One turn moves each row of this set onto another row. After a few examples, where does it send each row asked below?
befo: [  1  11   8  -5 -13  -1   2   8 -17   7   5  -7   0   1   5 -24 -17  23
  -4   2 -18  12  18  -3   2 -19   1  -8 -11   0   1   3  28]
der: [  8   7   3 -20 -15   3 -11  13   4  10   7   9  -6  -2  -7  -9   3  16
  -3   8  -9  20  10  -3  -2  -1  -5 -24 -15   3 -12   2  24]
Refaf: [  7   4 -13  -5   6  17  -5 -15   1  -5  11 -15  -3 -17  10  15  -1   0
   2  -2   1 -13  -2  -8  -8  -7   3  -7 -13   0   3  23   6]
fab: [-19 -17  -2 -11 -18  -8  21   3   1  -3 -10  18   2 -12  17  15  -8   3
  -5   7  -1  -2  22  13  17   5  -6 -15   8   7   3  -9  10]
gutas: [-13  -9   3   2 -14  14  18  13  11   7 -24  15   0  -3   3  15  -5   3
  -7   9  -7   6  -9  12  16   4   2  -3  -3  16   0 -11   4]
vugab: [  7   1 -19  10  -3   8 -16  -8   4  16  -1   4  10  -9   7  28   5   2
 -13  -8   9 -11   2  -1   0  -4  -6   3  -5   8 -20  14  15]
sapev: [  1  12   4 -15 -16   9   0  12  -1  10   3   0  -5  -2  -9 -19 -11  11
  -5   4 -22  10   6  -8 -11 -12   8 -20 -14  -1  -1   4  27]
Kenat: [  7   1  -2  11  -2  10  -9  -2  -3  15  -5  10  10  -5  11  24 -11   7
   2  -8   8  -5  12  -1  31 -11   4  19   8  -3  -6  11  25]
roliz: [  3  -4 -11  -2  -8   4  -8 -15  -3   5   1  -5   4 -19   3  20   5  -3
   5  -8  -8 -31  -3   6 -19  -3   7  -8   1   1  -4   8  18]
fur: [  9   6   8 -10 -12  -7  -9  10 -12   7  10   2   0   1   6 -14  -1  28
  -2   7  -6  21  22   2  11  -8 -12 -12 -12   5 -11   0  24]
tubur: [-30  -5  -4 -10  -4   6   8  -4 -10   3  -1  15  26  11  -7  -1  -4  15
  -4  -8 -11   9  23  13  -4 -11  -6 -16   3  -7 -18 -12   5]
pil: [  4  -4   6   0  -7   6   0  -9 -10   4  -3   1   4 -16   7  15 -11   1
  20  -8  -8 -25   7   7  11 -10  17   7  14 -10  10   5  28]
Futik: [-28   0   7  -5  -4   7   1   7  -9   7  -6  17  20   7 -10   0   4  17
   5   2 -20   2  10  14   2 -12  -4 -18   6  -3 -19 -19  -4]
kuv: [  9  17  -2   4   3  17 -13   4   6   3   0  -6   0 -13   8  21   3   2
  -6   3   3  -5 -14  -4  17  -6 -11  10  -9   7  -9  14   5]
Dumag: [-23  -6  10  -8   1  25  -5   5  -5  10  -2  13  19  10  -6   1  -3  21
   8   7 -27   7  13   7   3 -12   9 -14   3   1 -14  -6  -9]
fas: [-25 -11  -1 -12   2  25   2  -6  -6   6   3  12  26  14  -2  -1 -10  19
  -1  -4 -18  14  26   6  -2 -10   7 -11  -1  -4 -13   0   0]
Sur: [  0  17   6  -1  -7  -4   0   5   0  -2  -1  -2   7 -17   9  16  -1   1
  -3  -7   8  -8  -3   1  35  -8  -8  10   8  -8   6   1  24]
lunub: [-16 -14  -8  -3  -7   1  15 -14  -8  -8  -6   2   0  -5  23   4 -26  11
  -1  -2   0  -4  29   7  -4   4   4 -17   2  17  -1  10  -5]
Madi: [ -9  -6  -3   9  -3  23  12  -4   2   3 -21  -1  -2   3   8   4 -22  12
  -3   1  -5   4  -2   5  -5   3  12  -4  -8  26  -4   8 -12]
Lafo: [ -3   4  -6 -11  -4  -3   8 -14  -5 -10  10 -12   4 -21  12  10  -6  -1
   4 -12   6 -15   9  -4  10  -9   6  -7   3 -15  17  10  25]

gutas moves to fab
fas moves to Dumag
pil moves to roliz
Now find these:
Sur moves to Lafo
fur moves to befo

One turn moves each row of this set onto another row. After a few examples, where does it send each row asked below?
pasa: [  5  14   8 -22   2   5   1  -1  -9  -1  -6  13  19  -4  14  -2  -3  -5
  -7  -1]
pab: [ -1   3 -19   4  -3   0  -8   5  -5   9   4 -14  -9 -11 -11   0 -27 -17
 -15   7]
gani: [-11   3   7 -10 -29  -1  -8  10 -20   1  -2  11  -1   2  16   5  -5   8
 -20 -11]
Nelus: [-17   2   0   3 -12   3   3   0   2  15  15   3   3   9  16  20  15  -5
 -18  -5]
gozu: [ -4   1  10 -11 -13  11 -13  -4   5   2  -3 -13  -7  13  -3 -17 -13 -11
 -14  19]
neniz: [ -6   4   2 -11  -8  11 -12   9   3   1   1 -14  -2  21  20 -10  11  16
 -10   0]
zal: [  1  10  -5  10 -16  -5  -9   5   7   7   0  -2  -5 -10 -22 -13  11   2
  11  -6]
Gadan: [ -3   3  13 -16  14  14   3   2  10   6   2   4  10   9  14   7  -7  -6
 -14  -7]
sefin: [ 10  -8   8   1  11  14  -9 -10  -9  21   7   9  -7 -11  -3  14 -12   7
 -16  -2]
sed: [  4  -6  14 -14   6  12  -7   2  -9   5  -9   8   3  -4  10   3 -25   2
 -18 -14]
zipu: [  7   4  -7  29   3   5  -9   2 -12   4  11   4  -3  10   0 -16  -2  17
 -22   6]
Ses: [  2  -2  -4  21  -1  -5 -14   9   6   8  -5  -1  -9  -1 -26  -7   2  -2
   2 -14]
laf: [  2  19 -11   2 -10   5 -10  10 -15   0  15  -4  -5   6   6 -11  10  25
  -9   6]
lafi: [  4  13  -4   3   2   4 -15   3 -15  -1   7  -3 -10  13 -20  -5 -11  -8
 -14  24]
Zil: [  5 -14 -12  19  -6   4 -11  -1  -8  14  -6 -12  -3 -10  14  -7 -14  10
 -21 -12]
Met: [ 10  12   3  -7   9   7  -1 -14 -11  14  11  14   9 -11   0   9  10   0
  -5  10]
putu: [ -3  -1 -11   2  -5  -3  -6  -1   6   4  -7  -9   3  -6   2 -15 -24 -26
 -14   8]
Zof: [  1   7   8   4 -13   0  -4  13   7  -6 -19 -10   6  10 -16 -11   3  -7
   1 -13]
nabu: [  3   9 -22  -3   0  -6  -7   2 -10   5  -5 -10  10   1  20   0  20   0
  -1   1]
degik: [ -2   7 -22  -9   1  -2 -15   2  -2  12   8 -14 -13  -6  -8   5  -6 -17
  -3  13]
Pivol: [-14  -2  -4   9 -13 -11 -14   7 -12   5   7  27  -4  -3  14  -5 -10   4
 -19 -11]
vosit: [ -5  -7   6  17  -6  -2  -8 -12 -12  16   5  16   2  10   7  14  16  -4
 -21   4]
Bugiz: [ -3  -2   3  12  -4   1  -6  15  13   2 -15 -13  -2   9 -17  -4  -3  -9
  -2 -20]
Ruk: [  2  -8 -12   0  -3  -5 -13   5  -4   2 -19  -8   8   1  27 -15  -3   1
 -10 -10]
sepi: [ -1  16   6 -22  -3  14   3  -1   2  10  18   5   5 -12  10   3   0   7
  -6   1]
gito: [-15   1  -3   9   1 -11  -6   6  -5   3   2  21   9  16  17   6   6 -11
 -20  -9]
lun: [  3  12   4   5 -17   0  -4   2   7   3  -6  -9   4   1 -20  -9  19  -3
   9  -1]
naban: [  5   1   2  15 -12   2 -15   3   2  11  -2  -6 -13  -3 -29  -5  10   5
   5  -6]
tegis: [  5  10   0  -2   7   6  -7  -2  -8  11  20  23  -4 -17  -2  -4 -11  11
  -9   1]
lisu: [-11 -14  11   0 -16   6 -11  -1 -10  17   0   3 -10  10  12  20   2   4
 -23  -9]
bomop: [  0 -10   5  17   5  10 -10   1   5   5  -3  -7   0  25  15 -14  -1   9
 -23  -1]
bofun: [  8   2 -24  17  -3   3  -5  -2 -14  17   8 -16  -1 -11   6   9  10   9
 -12   1]
rin: [  0  13  -2 -17  -8   2 -21   1  -7  -1   3  -3 -12  10  -9 -14  -5  -4
  -4  25]
mugi: [-16   0  -1   1 -26   3  -5   2  -5  16  19   8 -10 -10  13   8  -1  10
 -18  -8]
tun: [ -5  11   1   7 -17 -11  -5  -1 -22   1   2  25  11   2  11  -1   9   0
 -18   2]
Ruvov: [ -4   2 -15 -12   0  -6 -13  -5   9   9  -3 -10  -1  -2   3  -9  -4 -26
  -1  15]
fuz: [  3  -3   7   6  24   6  -7   0   0   9   5  22   2   3   2  -1 -19  -2
 -18  -8]
Bosir: [  1   3   6   9  -3  13  -7  -2  -2   3   1 -12  -5  16 -14  -8 -19 -14
 -24  19]
Fabot: [  3  -4   6  14  -8   1 -14  13   2   2 -15  -6 -10   6 -25  -7  -7   1
  -3 -17]
gabi: [ -3  11   2   0 -19   0  -1  11  14   1  -8 -14   3  -1 -13 -10   8  -5
   7 -13]

gabi moves to Fabot
pab moves to rin
Now find these:
Zil moves to laf
fuz moves to Met
tun moves to gito

One turn moves each row of this set onto another row. After a few examples, where does it send each row asked below?
Bana: [20 11 17 -6 -3 -3  8  7 11 -1 22 10  8 -3 11  2 -2 -2]
nez: [-17   1  10   4  -9   8  -9   4   9  17  -1  -5 -11 -13 -11   6  -6   7]
pegu: [ 19  17   6  -5  -8  -6   0   6   1   0  25   7  12 -11   3  -4   1 -10]
famov: [20 13 12 -8 -8 -3  3  1  7 -1 26 12 11 -8  4  3 -1 -6]
mamo: [ -9  20  16   1   7   2  -3  -2  11   1 -16  16   0   9 -17  15  -7  -1]
Lil: [  2  12  -8 -11  -3  -3 -11   0  -5 -15 -17 -23 -10  -8  -3 -10  -2  -1]
gafa: [ 15   1  -8  -8   0   6   2  -5  -2  -8  -9 -27   3  -1  12 -14   1  -2]
vesu: [ 19  -2  -6 -17 -16   6   1 -22   6  -5  -9 -11   6  -3   2  -3   5  -5]
kape: [18 17  7 -3 -3 -8  3 15  0  0 22  2  9 -8  9 -9  1 -9]
zud: [ -5  -5   7   7 -10   2   1  15  11  11 -13   9  -5  -7 -20 -10  -6  10]
vil: [ -7  -2   6  10   0   9  -5  12   3   4  -7   4  -1 -11 -22 -10 -12  15]
kovov: [ -8  -6 -13   0 -15  11   3 -14   9  -4   5  16  -2   4   9  -7  16  -2]
lapig: [-13  -2 -15   8   0  14   1  -4   0  -8   8   2  -3   3  17 -14  12   2]
Fubol: [ 20  -5   0 -10   2   9   8  -7   6 -11 -12 -18   3   5  13 -10  -2   6]
sal: [  6   5   3 -10   5  -1  -1   6   4 -19 -23 -19 -13   1   3  -9  -6   8]
zigut: [  3  10  -7 -17 -16  -2 -13 -14   1 -12 -15 -13  -8 -11 -11  -1   1  -4]
gog: [ 11   6  13  -9  -5  -6   7  -3   0   0  24  14   3 -13  12 -12  12  -3]
kelu: [ 10   8  13  -6   2  -5   7   2  -4  -2  24   9   3 -13  15 -15   9  -1]
liri: [-16  -1  -5   7  11 -14   6   0   1   3 -27   8   0   4  -8   4  -5  -2]
tofi: [19 13 14 -3  0 -6  8 16  6 -1 21  4  7 -3 14 -5 -1 -4]
zogu: [ 15   3 -12 -12 -11   5  -3 -14  -2  -4  -7 -22   5  -5   6  -9   5  -8]
Nibuv: [-11  -3  10   3 -15   1  -2  10  15  19 -10   3 -11  -8 -13   0  -2   5]
tuguv: [ 13   4  15  -9  -2  -5  10  -1   1  -2  22  16   3 -11  13 -12  10   0]
rup: [ 11  -1  10 -16  -2   1   3  -5  14 -19 -24  -7 -12   3  -1   1  -6  11]
los: [ 13   9  -9   7  15 -12  -6  11 -16 -10   1   2   7   0 -11  -6  -4 -14]
zafi: [-14  28   3   4   3  -4 -11   5   0   6 -15   6   1   2 -18   5  -2 -11]
Tani: [-15  26   8   6  12  -3  -5  13   2   4 -17   1  -2   7 -10   4  -5  -6]
mesu: [ 12   5  15  -7   2  -5  10   2  -1  -3  22  13   3 -11  14 -15   9   1]
Zubi: [-21   1  -1   3   9  -8  -1 -15   3   5 -17   4  -2  -1  -7  19  -7  -2]
tageg: [  9   2   4 -21 -15   1  -5 -18  12 -15 -19  -3 -10  -4  -9   6  -2   4]
Bab: [ 23  -7   1 -15  -8   9   8 -18  11  -9 -12  -9   4   4   6  -3   0   4]
raba: [-20   4  -7   6  13  -6  -4 -14  -5   0 -16   4   4  -4 -13  13  -9  -1]
Gamul: [-19  -2   0   3   8 -13   6  -7   7   7 -24   6  -4   4  -4  14  -5  -3]
Kuni: [ 12  -3  14  -5   5 -14   9   4  14   4  -4   9 -10  14   7  19   0 -12]
kesi: [-11  21  16   5  14   0  -1   8   9   1 -18   7  -2  11 -10   9  -8   0]
zalo: [-16   2  -9   8  14 -10   0  -4  -6  -1 -22   7   5  -2 -14   3  -8  -1]
timad: [ 16   1   3   4  13 -18   9  20   0  -3 -10   7  -2  13   1  -3  -1 -12]
Rog: [  7  11  -5   0   8  -4 -15 -11 -13  -7  14   2   5  -6 -12  14  -5 -15]
Lis: [ -7  -7 -10   7   3  15   7  -3   5 -12   4  10  -1   8  16 -14   9   8]
nelu: [-14  -1 -17   3 -11  11  -2 -11   2  -3   9   6  -3   1  13 -10  16  -4]
Setoz: [  7   4  10  -7   2  -5  -6 -16   5   2  11   6  -5   2  -1  29  -2 -14]
gurav: [  9   8  12  -8  -3  -6   6  -1  -3   0  25  10   3 -14  14 -13  11  -3]
naduf: [-14   2   7   9   0  13 -11   5   2   8   1  -5  -5 -14 -16   0 -12  14]
kos: [ -4 -10  -8   3  -6  14   9 -10  11  -9   2  19  -1   9  11 -10  12   6]
sepo: [-11  24   8   0   0  -1  -9  -4   5   4 -14  14   3   3 -22  12  -3  -8]

Tani moves to kesi
gog moves to gurav
Gamul moves to Zubi
Now find these:
sal moves to rup
pegu moves to kape
Lis moves to kos
Rog moves to los
zud moves to Nibuv
Fubol moves to Bab

One turn moves each row of this set onto another row. After a few examples, where does it send each row asked below?
bev: [  6  -7  26 -19  10   9 -29 -12  18  -3 -18  16]
Fod: [-28 -12  14  -9  -2  25 -19   1  31  18   5   9]
purin: [-12 -19   9  11   7  28 -18  10  28 -19   1  16]
Buda: [-20   4   3   2  -2  18 -38 -21  15 -15   9  15]
Bubin: [-18  -2  17  -2  -9  35 -35 -12  43  -9   0  22]
Vomok: [-14   4  15  16   4  22 -17  -5  22   3  18  23]
Meda: [ -8 -14   5   2   9  13 -22  17  15 -14   1  28]
nof: [ -1 -17  27   7   5   1 -16 -12  24   0 -12   2]
meb: [-20   4   2   1  -2  17 -39 -20  14 -15   9  16]
Tuve: [  1 -15  25   3   6  -6 -18  -9  19   2 -13   7]
Fupi: [-12   6  10 -12  -4  10 -37   0  20   1   3  39]
gis: [  3 -10  28 -17   8  18 -29 -16  27  -8 -20  10]
vud: [  6  -6  27  -1  17  10 -14 -13  13   1  -7   9]
Dalal: [-10 -16   7  11  10  19 -16  14  19 -14   4  21]
bop: [-26 -10  12 -18  -3  18 -24   5  26  19   1  16]
nolom: [  4  -9  30   1  15  20 -15 -17  22  -3  -9   3]
sen: [-28 -12  14 -14  -4  26 -23   1  33  16   1  11]
tusak: [-20   5   2   3  -1  17 -38 -21  13 -14  10  16]
Fizo: [-27 -11  13 -18  -5  22 -26   2  31  17   0  14]
lerem: [-20   4   3   3  -2  18 -37 -21  14 -14  10  15]
pofen: [ -3 -19  26  -4  -1   4 -26 -14  32  -5 -21   3]
Ruget: [-12 -19   7  -7   1  23 -32  12  30 -22  -9  25]
mus: [-16   1  13 -15 -10  22 -43  -6  34  -7  -4  33]
Kem: [  0 -15  23  -5   3  -8 -24  -8  20   1 -17  10]
Kibug: [ -1 -17  25  -8   0  -3 -28 -11  27  -3 -22   9]
muvav: [-13 -20   9   2   2  30 -26   9  34 -23  -6  18]
vogi: [-20   5   2   2  -2  17 -38 -20  13 -14  10  16]
mema: [-20   4   3   1  -3  18 -39 -21  15 -15   9  16]
zonuf: [  3 -11  30  -6  10  23 -22 -19  29  -7 -15   3]
Nezar: [  7  -5  25 -12  15   5 -21 -10  11   1 -12  15]
susil: [-12   8  12   4   3  10 -24   1  13   5  14  33]
kinev: [ -3 -19  28   4   2   5 -20 -15  31  -3 -16   0]
mefe: [-26  -9  12 -13   0  18 -20   5  24  21   5  15]
sabu: [ -9 -16   5  -7   4  14 -30  17  20 -17  -6  30]
gor: [-26 -10  13  -9   0  21 -18   3  26  20   6  12]
puvuv: [-17  -1  18  13  -2  34 -22 -12  37  -5  11  17]

Vomok moves to susil
Kibug moves to pofen
Fod moves to gor
Now find these:
Meda moves to sabu
bev moves to gis

